One turn moves each row of this set onto another row. After a few examples, where does it send each row asked below?
j_885: [ 14   4 -18  21   2 -13   9  -2 -30  27  -6  -8   4   7  13 -15   6  -3
 -10  -1  -4]
j_27: [ 11 -13  15  22 -28   6   1   2  12  25  -1 -11   4   7   2  11  -3  -3
 -10   1  22]
j_538: [  3   2   2  -2  -9  -5 -32  -7   2 -14 -16  19 -18  17  23   2   0   8
   9   7   3]
j_707: [ -4   7  -3   2  -4  10  -5   8   5  -8   9 -30 -20   9 -14  -3  23  12
   0 -21  11]
j_627: [ -3  -3   4 -12  11   9  -8  12  -3  11 -22  -8 -12  -4  22  21   9  -3
  -6   7  36]
j_981: [-16  10 -11   1   7  20  -5   6   8   5  13   8 -11  -3  -3 -23   3  25
  15  -2  -8]
j_23: [  8   3 -12 -23  -2   3  12 -21  -6  -2   6  11  14 -14  18  -8 -10   3
 -18  12 -13]
j_893: [ 14 -18  11  20 -22   3  -3  -5   8  21   2 -11  -2  16  -5  14  -8   5
 -16   1  19]
j_311: [ -6  -1   2  -8   2  11  -3   9   1   6 -25  -8  -8  -6  24  28  12  -1
  -2   4  35]
j_60: [-12   8 -11   7  15  19  -2  -3  13  11  13  10  -9  -3  -5 -14   1  23
  10   4 -16]
j_76: [ 14  12  -2  -5  -8 -18  -2  14 -15 -22   4  12  -2  25  -7 -13  12 -23
  -6  -9   4]
j_429: [ -1   6  -7 -14 -14  -3   4 -19  -4   1   7  13  11 -17  23 -14 -14   7
 -22  18  -5]
j_533: [ 10   8   4 -10  -6 -20  -9  12  -8 -23   5  15  -5  21  -9  -6   9 -26
  -1  -9   0]
j_29: [  3  21  -3  -8  -2  11  17   3 -13  21   3 -12   3  14  -9   1  15 -37
  -1   6 -12]
j_170: [ -5   7 -12 -12  24   6  11   6 -22   6 -22  11 -14 -13  -9 -15   7  -8
   8  12  14]
j_363: [  1   2   3  -4   8  11  -5  16   3   9 -24  -4 -20  -4  22  28  10   0
   0   6  32]
j_177: [ -2  -6   6   0  -6 -13 -26 -11   5 -14 -18  28  -8  13  17   4  -1   7
   7  -4  -1]
j_212: [  1   3   0  -6   6  11  -8  15   0   3 -21  -8 -14  -3  21  27  12   1
  -9   6  38]
j_270: [ -1  12 -10  -1 -12  15   4  -4 -18  20   3 -21   2  17  -9  10  14 -36
 -11  -1  -7]
j_628: [ 13 -17  17  24 -27  -3  -1  -7  13  20   2  -3  -1   2   6   6   1   9
 -10   7  20]
j_705: [  7  14  -7 -10  -8  11  13  -3 -15  18   6 -14   1  13 -16   5  18 -36
  -1   3 -13]
j_883: [  1  13   1  -9  -5 -22  -1  14 -10 -22  -1  11  -5  24  -5  -8  12 -26
   0 -13   3]
j_598: [ 18 -12  11  17 -25   6   2   5  11  16   1  -9  -2  14   1  13   0  10
 -16  -8  25]
j_646: [  4 -10   0  -4 -13  -9 -34 -11   3 -12 -16  18 -16  20  14  -2  -3   6
   8   3   6]
j_180: [ 11  -3 -25  18  10 -14   7  -2 -29  25 -10  -5   4   2  17 -12   5  -7
 -10   3   1]
j_840: [ -2 -19  -8   1   1   8   0 -24   6  -8  -1 -13  15  18  13   9   1  -6
  10  27 -10]
j_931: [  6  -5  -5  15 -32  13  12  -6 -11 -16   4  -2  -5 -20   0  17  24  -1
 -18  -2   5]
j_642: [  9   8  -2  -8  -3 -22   2  18 -12 -17   4  16  -6  25  -6  -9  10 -24
   1 -11  -1]
j_773: [ -4   8 -10 -14  -9   5   4 -22  -3   2   7  16  11 -16  28 -11 -10   7
 -16  17  -8]
j_42: [  7   2  -8 -15 -10   3  11 -20  10   3   9  14  12 -12  24 -12 -10   9
 -20  14  -8]
j_191: [ 14 -19  13  20 -21   0  -5  -1  10  16  -2 -11   0  12   2  13  -4   7
 -20  -3  23]
j_399: [  6  21  -8 -11  -7  16   9  -9 -17  16   4  -9   9  16  -8   6  12 -37
 -11   0 -10]
j_274: [ -5   5   4   3  -2  13  -1   6   1 -12  11 -31 -30   2 -14   1  13   4
   1 -22   1]
j_995: [ -3   4   6  -3  16  14  -7  12  -2   3 -25  -5 -13  -4  22  25   4  -1
  -4   5  33]
j_650: [-10   4  -3   6   0   3   2  10   7 -17   7 -27 -27   6 -12   3  11   5
  -3 -25   7]
j_964: [-20  10  -6   2  13  19  -5  -3  11   7  11  11  -4  -2  -5 -14   3  27
  11   3 -11]
j_794: [  9  10  -3 -10  -4 -23  -3  12  -2 -22  -3  17  -7  24  -8  -5  18 -22
  -2 -11   4]
j_128: [ -6   9 -11 -15  -9   6   1 -19   7  -2   3  21  16 -11  23  -6 -12   6
 -17  16  -5]
j_408: [  4 -23  -4   2  -3   5  -5 -24   2 -13  -2  -9  17  20  11   9   5  -5
  16  19  -9]
j_985: [-17  11  -8   2  12  18  -5  -5   9  11  18  10 -11  -7  -8 -14   5  25
   8  -6 -10]
j_369: [  3  15  -5 -16 -10  13  15  -8 -16  19   3 -14  -2   9 -10   9  19 -33
  -4   4 -14]
j_263: [  5   1  -6  19 -24  16  10  -7 -12 -13  10  -7  -7 -21   0  11  30   0
 -16  -2   2]
j_144: [-13  10 -11   1  13  21  -5   0   9   2  11  12  -8  -1 -10 -20   1  29
   6   2  -7]
j_515: [ -6   9 -10 -11  25  -4   7  -2 -20   8 -21   9 -16 -21  -2 -13   5 -12
  -2  14  14]
j_992: [ -1   8 -13 -11  26   7  10  10 -22   4 -11   8 -19 -15   3 -10   1 -19
   4  17  13]

j_180 goes to j_263
j_707 goes to j_177
Now these:
j_515 goes to j_274
j_311 goes to j_60
j_981 goes to j_794
j_533 goes to j_627
j_212 goes to j_964
j_893 goes to j_429
j_628 goes to j_23
j_840 goes to j_885
j_144 goes to j_883
j_773 goes to j_705
j_598 goes to j_128
j_42 goes to j_399
j_538 goes to j_170

One turn moves each row of this set onto another row. After a few examples, where does it send each row asked below?
j_579: [  4   7   9 -33  50   0   1   4  38 -14  39 -25   6  -3 -23  -4  -7  33
  17  23 -38 -15  -7  13   0  10   6  13  -6 -15  -4  13 -12   8  -6   6
  -6  17   7  19  -6  -2 -11 -11   2  -1  -4 -29  -5 -16   7  29   2   2
   6  14   2 -37 -21 -17 -18  13 -17]
j_230: [  0   8  16 -24  20  -8  -5  19  32  -6   3  -9  10 -21 -37  -8 -27  21
  12   4 -11   3  33   8  -2  23 -24  11 -12  -9  -8  21 -24  -4  -4   6
 -19  20   0 -10 -18  24  16 -27  -8  31  16 -17   4  -1  -6   0 -27 -15
  -6 -39 -18 -17  12 -16   0  13  27]
j_568: [  5   7  14 -30  33   9   4   3  40 -21  30 -28  -1  -5 -22  -4 -21  -7
  11   7 -12 -14  26 -12 -16  21 -15  11  -5 -15 -10  17 -12   5   8  13
 -22  22  -4 -20   0  23  19   0  -5  28   4 -32  -6  14   5 -19 -11   5
  12 -33  -8  -8  13 -29 -23  -7  26]
j_220: [  2   8   4 -24  33 -27  -9  -9  11  -8  23   0  23  -4 -44  10  -8  14
  14   6   6  -1 -18 -19 -16  29  16  18 -22 -17  -6  17  -7 -26   1  -9
  -3  18   5 -22  -3  27 -15   3   7   6   5 -47  -3 -31  -7 -14  -4   4
  16 -32  -9  -6   7   3 -26  11 -21]
j_643: [ -1  -2   9 -30  55   9   1   0  34  -8  34 -17   9  10 -34  -1   5  18
  26  33 -38 -14 -19  18   4  19  -5   9  -6   2   8   0 -23  15  -6 -27
   2  21   1   7 -14   0  -1 -24  11   3   2 -14   0 -30  -8  15  -3  -4
  19 -10  10 -32 -24  -9 -17  24  18]
j_586: [ -9  -8   1 -15  46  39 -16  -1   4  26  41  23   3  -2 -31  -1   5  19
   4  19  16 -19  17  24   6   2 -44   7   4 -13   9   5  -6 -13 -16  10
   3  25   9   4  -7  30 -17 -28  -7   1   8 -27 -13 -34   9 -18   6   3
  -3 -11  -6 -32 -20 -23 -17  -9  38]
j_953: [  2  -4   3 -34  22 -21  -6   6   7  -4  22  14  20  10 -52   1  -7  22
   4  10   8   4 -20  -6 -13  17   5  28 -10  -9   9   0 -12 -34  -4 -10
  -7  22   6 -21   0  21 -22  -2   9  15   6 -33 -10 -25 -12 -19 -27  -5
   8 -41  -9  -9   8  10 -20  23   1]
j_193: [  3   1   3  25  69   0  -3 -13 -28  27  34  30  17  -7 -29 -12 -13  29
  11  23 -20  -3  -6  20 -17  24  -2  -3   1  -9  -5  17  -9 -11  -3  10
 -36  14  -3 -13  -6  28  21 -12  -8  -2 -12 -23  -9  13  14  -8  13  -9
  11 -13  -9 -28  -6  -6 -16  17  37]
j_775: [  9   8  14  20  62  -3  -6 -13 -30  24  32  35  15  -3 -19 -20 -15  30
  12  31 -23 -11  -4  16  -9  22  -1   4   1 -15  -3  13   2  -9  -5  13
 -35  21  -5 -13  -8  26  17  -7 -13  -3 -20 -25 -10  13   9  -7  14  -1
   2 -14  -6 -31 -11 -15 -20  23  30]
j_470: [ -1   9   9 -34  31 -21   1   2   8 -19  33  -2  26  -9 -33  -1 -13  19
   9   2   8  -6 -27 -16 -13  15  11  17  -9 -14  -6  14  -7 -46  -6  -2
 -22  23   6 -25  -1  14 -32  -9   4  11  10 -28  -9 -18   6 -29 -18  -1
  14 -35 -19 -14  10 -12 -20  10  -9]
j_365: [ -1  12   1 -18  32 -24 -13  16  45  -9  18  -1   2  -4 -37  -5 -11   9
  20   0 -11 -10  22  -4  21  23 -22   1 -10 -27   5  26   4  20  -4  20
 -14  12 -17 -11 -21  32  17  -1   4  25   2 -25   8 -16  -6 -13  -4  10
   2 -33   1  -2  12 -10 -28  16  26]
j_421: [  8   0   7   5  42  38 -16  -8  10  16  27  23   8   1 -29  -5 -12  20
  15  15  17 -16  14  13  -9   9 -30   7  -8 -13  -2  14   0   0  -1   5
  24  29   4   8  -5  33  -3 -10  -8  -9  16 -40 -12 -36   7   6  27   2
   5  -2 -14 -27 -19 -19 -21 -22  21]
j_510: [  2   1   6  16  60   3   2  -9 -30  29  31  29  14  -4 -24 -11 -19  34
   5  23 -16 -11  -5  16 -17  14   1   7  -2 -18  -2  14 -11 -10   3  24
 -41  18  -3 -15  -2  26  23  -3  -8  -1 -15 -26  -8  19   8  -7  15   2
   6  -4  -3 -31 -10 -10 -20  17  31]
j_437: [ -3  -3   6 -29  61   2  12  11  42  -1  43 -29  15  -1 -39 -10  -2  41
  21  20 -33 -20 -13  11 -17  -3  -1  -5   2 -10  18  -1 -28  -6  -5   7
  -7  10  12   9 -17   0 -13 -26   9  10  17 -11   2 -16   8   0 -15  -5
  15  14   8 -28 -15 -14 -13  18  15]
j_872: [ -4   7   9  -6  53  32 -10 -11   7  18  28  15   8 -16 -23  -6  -6  28
  11   6  17 -34   7  15  -9   2 -30   6   6 -20  -1  30  -5 -13 -12  18
  -4  18   9   3  -4  14 -13 -26 -14  -1  18 -22  -7 -37  17  -8  22  -9
  -5  -3 -19 -15 -18 -46 -14 -21  17]

j_437 goes to j_643
j_421 goes to j_872
j_470 goes to j_953
Now these:
j_193 goes to j_775
j_568 goes to j_230

One turn moves each row of this set onto another row. After a few examples, where does it send each row asked below?
j_972: [  1 -27 -15  15  14   5   6 -34   5  -2  22  -7   1 -16  31  -5]
j_134: [ -6  -5 -28   4  12  -7   8  24   2   3  17  15 -12 -23 -14  10]
j_149: [ 15  -8 -21  16  16 -15   4  14   9   0 -29   7 -22 -11   7   5]
j_688: [ 14 -23 -14  22  10   4   8 -38  20   6  -4   9   0  -2  31  12]
j_949: [  0  -3 -13  -3   5  16   4  13  -6  -8 -23  -3  -2 -30 -11  -7]
j_462: [ -6  -2 -15  -3  -1  20   9  18  -5  -6 -13  -2   5 -27 -11   4]
j_988: [  2   6 -24  21   4  -3  34  -1  16  17  -4  -6  13   6 -21   5]
j_984: [ -1 -18 -19  19   3  13  16 -28  20  10  21  12  11  -4  23  23]
j_194: [  0 -24 -17  10  10  11   8 -34  10   7  35  14   3 -19   7   4]
j_513: [  2   0 -23  14  13  -4  29  -6   9  14  10  -5   8  -7 -35 -11]
j_661: [  3  -4 -14   3   3  16   6  12  -3  -7 -34  -6  -2 -22  -4   0]
j_976: [ 14   1 -20  25  12  -9  27 -10  16  14 -24  -9   3   5 -16  -6]
j_432: [ 10 -12 -21   7  23 -14  -5  13   0  -4  -3   9 -21 -27 -13 -11]
j_841: [  3 -25 -14  20  14   4   8 -37  10  -1  10  -9   2  -9  39   0]
j_245: [ 16 -30 -12  14  19   5   0 -43  10   1  13   9  -4 -17  13 -10]
j_648: [  0  -1 -25  15   6  -8  16  26  14   7  -9  12  -9  -8   6  27]
j_769: [ 11  -4 -19  17  19 -11  22 -14  10  11 -11  -9   0  -7 -30 -21]
j_517: [ -5   0 -15   0  -2  18  11  19  -1  -4 -26  -3   4 -20  -2  10]
j_153: [ -3 -22 -16  20   9   7  13 -30  12   2  21  -6   7  -8  37   9]
j_214: [ -5 -25 -17  14  11   8  11 -30   8   1  31  -5   7 -15  30   3]

j_661 goes to j_517
j_194 goes to j_245
Now these:
j_841 goes to j_153
j_149 goes to j_648
j_976 goes to j_988

